In the rows, 128 means zero.
A single turn carries every row of the set below to another of its rows. Some are shown first; where does it send the rows asked next?
piz: [109 114 146 133 143 150 113 156 137 131 186 160 133 113 124 129 148 165
 135 134 131 146 137  98 162 149 127 131 126 163 175 147 118 108 148 105
 118  97 138 123 133 156 139]
zudam: [ 92 159 109 147 132 159 147 146 102 143 180 150 134 127 145 103 143 147
 137  98 107 139  96 139 136 124 126 141 120 139 123 138 133  92 111 148
 125 120 130 148 128 141 141]
sibuz: [103 169 139 148 131 131 155 145 120 143 168 143 110 134 137 117 150 137
 146 105 123 128 106 132 145 122 123 131 118 165 124 112 149  90 129 147
 119 118 111 147 113 158 140]
Fofon: [110 143 124 126  97 148 116 120 137  96 158 115 104 136 112 154 135 144
 121 132 110 118 147  96 109 170 121 114 112 135 114 113 131 138 121 140
 123 133 105 144 153 121 144]
fip: [103 124 154 129 176 151 137 136 138 127 171 140 141  90 133 121 144 165
 143 155 125 123 135 109 154 136 118 120  96 126 155 165 110 108 134 133
 124 102 108 154 135 146 103]
vugu: [101 116 140  80 122 118 101 122 132 124 148 148 134 108 117 122 133 145
 108 124 141 102 145 121 137 154 154 132 141 110 149 141 101 141 168 117
 135 123 113  94 111 113 100]
bepil: [ 98 123 128  78 129 103 128 147 152 131 141 160 132  91 113 107 158 158
 115 124 121 127 148 125 124 180 121 125 113  99 125 143 123 135 166 120
 128 110 129 108 114 116  95]
Vore: [103 139 123 108  89 144  96 138 103 122 121 141 123 109 142 107 156 143
 129 103 107 123 129 143 138 108 160 130 127 118 110 137 171 130 132 116
 135 107 138 103 107 109 125]
Mab: [ 99 103 154 103 131 125 100 123 134 132 152 145 146  99 128 121 160 150
 106 149 139 131 160 129 147 141 153 120 130 129 148 129 122 149 161 119
 123  91 120  99  97 107 117]
digo: [106 155 154 142 132 135 148 153 136 128 144 122 105 136 134 127 147 157
 164 108 100 123 115 115 150 131 125 121 102 149 126 133 172 102 115 130
 123 120 137 144 135 175 135]
nik: [123 132  90 129 138 154 115 120 138 115 181 121 107 132 117 134 139 156
 116 114 108 115 140 106 111 138 125 120 143 122 119 138 111 126 110 107
 107 153 111 141 158 127 139]
Dore: [109 152 105 136 115 167 136 149 108 140 171 143 129 131 146 114 140 129
 157 105  98 119 126 118 152 133 140 137 114 150 137 128 134  95 103 160
 144 128 118 156 133 155 138]
Noras: [ 99 128 126 119 164 124 156 144 125 132 159 163 129  92 115 141 142 161
 153 140 127 141 130 120 150 146 113 128 116 142 169 149  94 104 149 143
 108 109 125 154 113 139 111]
gumu: [118 147 124 149 121 165 118 161 106 143 152 142 147 135 150  98 151 147
 144 111 107 150 128 118 152 120 137 139 115 148 134 134 148  95 112 130
 138 115 152 151 130 141 157]
biniz: [109 144 132 148 141 168 139 146 105 145 158 123 134 127 151 115 138 162
 158 114  89 135 111 123 149 126 123 130 115 131 129 150 148 132  94 138
 118 125 154 155 129 153 144]
tizof: [117 114 182  95 137 120 102 117 138 119 152 133 120  89 121 121 140 166
 121 131 118 126 134 127 139 128 133 123 132 110 146 141 119 165 150 123
 113  94 105 102 103 115 111]
kif: [113 121 122 118 156 153 131 135 129 135 183 161 117  96 126 148 141 146
 146 135 132 119 138 113 162 157 125 128 123 157 186 153  94 115 149 136
 117 123 110 142 128 144 116]
Pap: [113 110 126 135 157 155 132 145 140 132 167 161 140  94 135 124 173 162
 158 143 116 141 149 127 154 147 122 120 108 151 179 154 119 102 150 122
 128 100 125 147 128 141 114]
gedo: [101 105 126  96 132 129  98 138 152 120 143 154 138  95 130 112 168 146
 101 130 129 137 140 140 134 151 141 125 129 105 148 158 135 122 180 102
 123  98 124 102 124 117 104]
vemo: [ 93 161 126 100 105 126 116 115 134 103 139 140 104 134 132 135 163 133
 142 149  90 104 145 123 120 156 120 124 105 132 116 143 108 144 136 126
 121 130 116 127 184 114 126]
bofa: [101 142 136 109 154 128 138 152 130 143 171 170 117 113 109 135 138 176
 126 125 130 151 114 107 154 151 118 138 114 157 166 156  93 103 143 121
 108 109 145 123 136 133 133]
Muz: [103 142 122 101  92 139 106 143 114 128 126 137 133 122 144 104 133 127
 129 102 104 100 142 156 127 141 156 123 122 126 107 110 145 145 121 147
 132 148 140 117 101 113 139]
maf: [ 93 133 114 114 146 118 121 124 140  99 154 129 132 123 128 136 140 135
 143 144  97  96 152 130 113 126 126 118 144 113 126 137  87 117 133 118
  95 153 116 139 165 141 129]
fom: [108 125 141 126  99 126 109 147 124 120 108 132 137 123 144 108 151 128
 125 110 116 128 144 156 130 128 150 127 130 120 111 107 172 134 153 130
 117 122 143 122  94 123 145]
fugit: [131 149 138 127 140 144 136 105 145 116 158 104 116 137 111 137 152 162
 137 129 115 101 154 117 108 126 130 105 131 138 131 114 108 104 130 119
 126 156  98 145 144 122 128]
pivul: [122 166 129 137 118 156 139 155 124 144 163 144 119 149 147 111 146 122
 150 103 113 115 121 123 152 141 130 138 116 166 136 124 141  98 133 142
 134 145 128 153 137 166 148]
Sute: [ 99 100 155 105 143 121 110 132 158 101 148 150 126  95 121 106 148 167
 108 119 108 135 131 153 118 159 132 126 107  96 135 158 127 148 158 122
 111 114 131 102 135 113 111]
Vev: [100 168 137  93  96 146 118 146 113 130 148 136 123  94 143  98 150 145
 134  97 105 103 115 150 116 131 126 113 128 111  99 127 168 118 136 123
 139 123 125 108  98 116 115]
Mim: [136 169 129 113 107 178 118 112 120 111 147 109 118 130 131 137 147 148
 133 134 105 115 128 114 106 149 107 117 130 117 129 144 119 135 143 121
 134 146 109 159 154 106 130]
ralu: [114 157 124  85  84 133  99 151 123 125 116 132 116 120 140 109 136 124
 134  91 103  98 125 145 130 130 147 123 137 117 115 120 158 123 138 130
 135 138 123 115 107 129 128]
kade: [113 157 131  95 137 121 107 116 143 135 153 126 110 135 122 133 156 156
 132 139  91 107 149 117 130 117 131 117 137 140 136 127  83 121 112 111
 104 133 112 112 171 116 147]
Zet: [108 131 154  75 126 117 117 137 122 146 154 149 144  95 117 110 139 164
 115 136 130 125 146 106 138 158 126 131 139 108 131 133 104 157 157 120
 129 104 128 103  93 111 108]
mari: [113 167 154 101 116 120 101 131 115 120 137 118 113 124 143 101 150 136
 121 109 112 121 109 134 127 111 148 121 117 115  97 154 171 138 126 121
 136 124 142 116 115 118 109]
Nenon: [115 148 124 154 120 139 129 160 117 124 146 147 118 125 146 113 159 126
 165 117 121 128 137 116 157 119 134 131 108 162 124 129 170  95 127 127
 132 115 132 159 118 162 133]
gemib: [109 122 134 113 152 154 130 145 147 137 175 159 127 115 118 140 140 161
 128 123 123 133 133 116 150 171 128 129 112 154 192 146  92  89 151 134
 125 124 125 128 150 138 133]
fos: [111 108 118  82 132 114 107 126 153 140 132 151 129 106 123 115 153 143
 102 120 126 119 152 143 133 172 144 128 125 106 153 134 104 144 161 130
 127 122 111 104 119 102 109]
Gefa: [113 129 155 126 169 141 121 152 160 143 178 148 119 114 128 118 141 165
 109 138 130 143 125  99 161 157 113 129  98 143 151 157 117 118 132 115
 102 101 123 132 154 152 140]
bur: [ 96 145 140 109  99 133 117 153 124 136 151 134 133 107 143 102 137 137
 117 102 108 117 133 149 117 154 125 116 130 119  94  95 164 141 127 144
 115 126 132 114  87 123 149]
geraf: [106 133 141 117 125 108 107 139 130 121 128 110 136 124 143 106 140 127
 113 114 102 140 130 143 118 131 143 119 118 100  99 119 166 144 114 157
 121 120 140 138 101 125 133]
Mit: [103 153 144  99 104 135 104 122 122 113 137 117 138 136 135 141 133 131
 137 153  89 118 139 107 121 145 113 130 149 107 131 125  91 145 140 138
 113 122 108 140 162 131 148]

fom turns into gumu
Gefa turns into Sute
Now find these:
kif turns into vugu
Mit turns into Mim
Vev turns into sibuz

A single turn carries every row of the set below to another of its rows. Some are shown first; where does it send the rows asked next?
dufu: [119 181 133 124 121 127 124 124 159 137 118 144 126 140 124]
Saro: [ 98 115 163 133 109 113 140 115 132 133 120 153 109 166 103]
zove: [145 112 142 128 117 147  92 105 117 125 133 159 104 168 122]
rol: [119 173 136 129 116 136 122 124 127 132 102 142 151 123 104]
kosi: [121  97 120 142 112 127 119 114 128 108 137 158  83 127 117]
zag: [123 180 126 135 117 115 131 130 147 136 139 146 118 133 146]
pobi: [144 109 130 126 104 146 107  99 131 146 120 160 117 151  92]
piret: [124 170 137 146 118 124 123 135 107 118 132 142 141 122 153]
nuba: [124 182 144 131 128 132 110 127 105 109 125 142 128 135 133]
Mes: [141 175 134 109 133 130 133 142 129 115 125 119 121 147 137]
fod: [124 160 126 135 125 127 134 147 147 139 129 138 134 119 158]
vaf: [111  96 159 138 108 112 161 133 123 131 134 137 131 150 138]
besuz: [144  87 138 132 121 159 101 123 125 138 120 153 130 146 129]
sito: [131 163 128 127 117 134 139 135 111 133 112 133 152 103 115]
fitom: [127 104 140 126 121 136 110 107 138  84 133 145 102 161 123]
zegek: [138  87 111 132  99 126 150 115 136 115 134 141 118 115 109]
poz: [126  77 130 134 123 144 122 128 142 100 125 142 122 129 136]
zar: [147 105 120 141 101 136 113 110 109 149 140 164  99 133 117]
roni: [128 188 137 135 109 119 126 114 118 118 128 142 141 136 123]
Barab: [125 109 178 101 133 132 150 113 123 112 150 139 122 143 131]
mifa: [107 114 153 142  98  98 157 117 120 135 141 149 109 154 121]
Naz: [108 108 175 109 140 136 133 117 119 124 139 155  99 135 119]
dufep: [119 161 132 124 130 139 127 142 161 140 109 137 143 127 135]
zodo: [162 103 144 115 111 151 116 106 128 122 130 136 144 167 124]
peda: [130 112 162 103 117 122 169 106 122 129 152 141 122 126 113]
pudoz: [116 156 135 140 127 140 119 146 116 132 106 142 151 110 134]
Kifus: [138  97 125 139 104 120 137 110 132  92 157 141 114 139 145]
keman: [160  97 134 137 106 138 120 115 115 127 151 145 132 152 153]
zuzed: [128 168 130 120 141 133 119 152 122 125 120 132 101 132 139]
kun: [120  96 128 124 113 142 120 106 154 110 112 150 113 137  90]
bina: [121 167 130 141 124 131 119 139  98 130 121 148 124 105 131]
vuro: [130 163 117 118 130 130 135 151 126 143 114 132 106 113 118]
finu: [143  96 132 116 109 135 141 107 149  90 131 127 136 150 115]
Pab: [135 115 123 129  95 117 135  88 144 100 145 149 105 146 101]
noni: [114 110 159 111 124 125 151 110 119 140 143 157  98 118 101]
gamud: [160 120 125 132  88 126 127  90 120 136 152 153 119 157 116]
Zez: [101  97 168 129 119 126 143 130 134 130 113 140 132 162 120]
susen: [165  95 121 127  96 139 137 111 120 146 138 141 139 133 119]
sepid: [135 177 143 117 121 136 129 123 117 113 116 128 156 133 118]
ged: [144 171 121 108 122 126 149 141 133 132 120 118 127 127 118]

kosi turns into kun
Barab turns into vaf
Now find these:
gamud turns into zar
dufu turns into zuzed
piret turns into sito

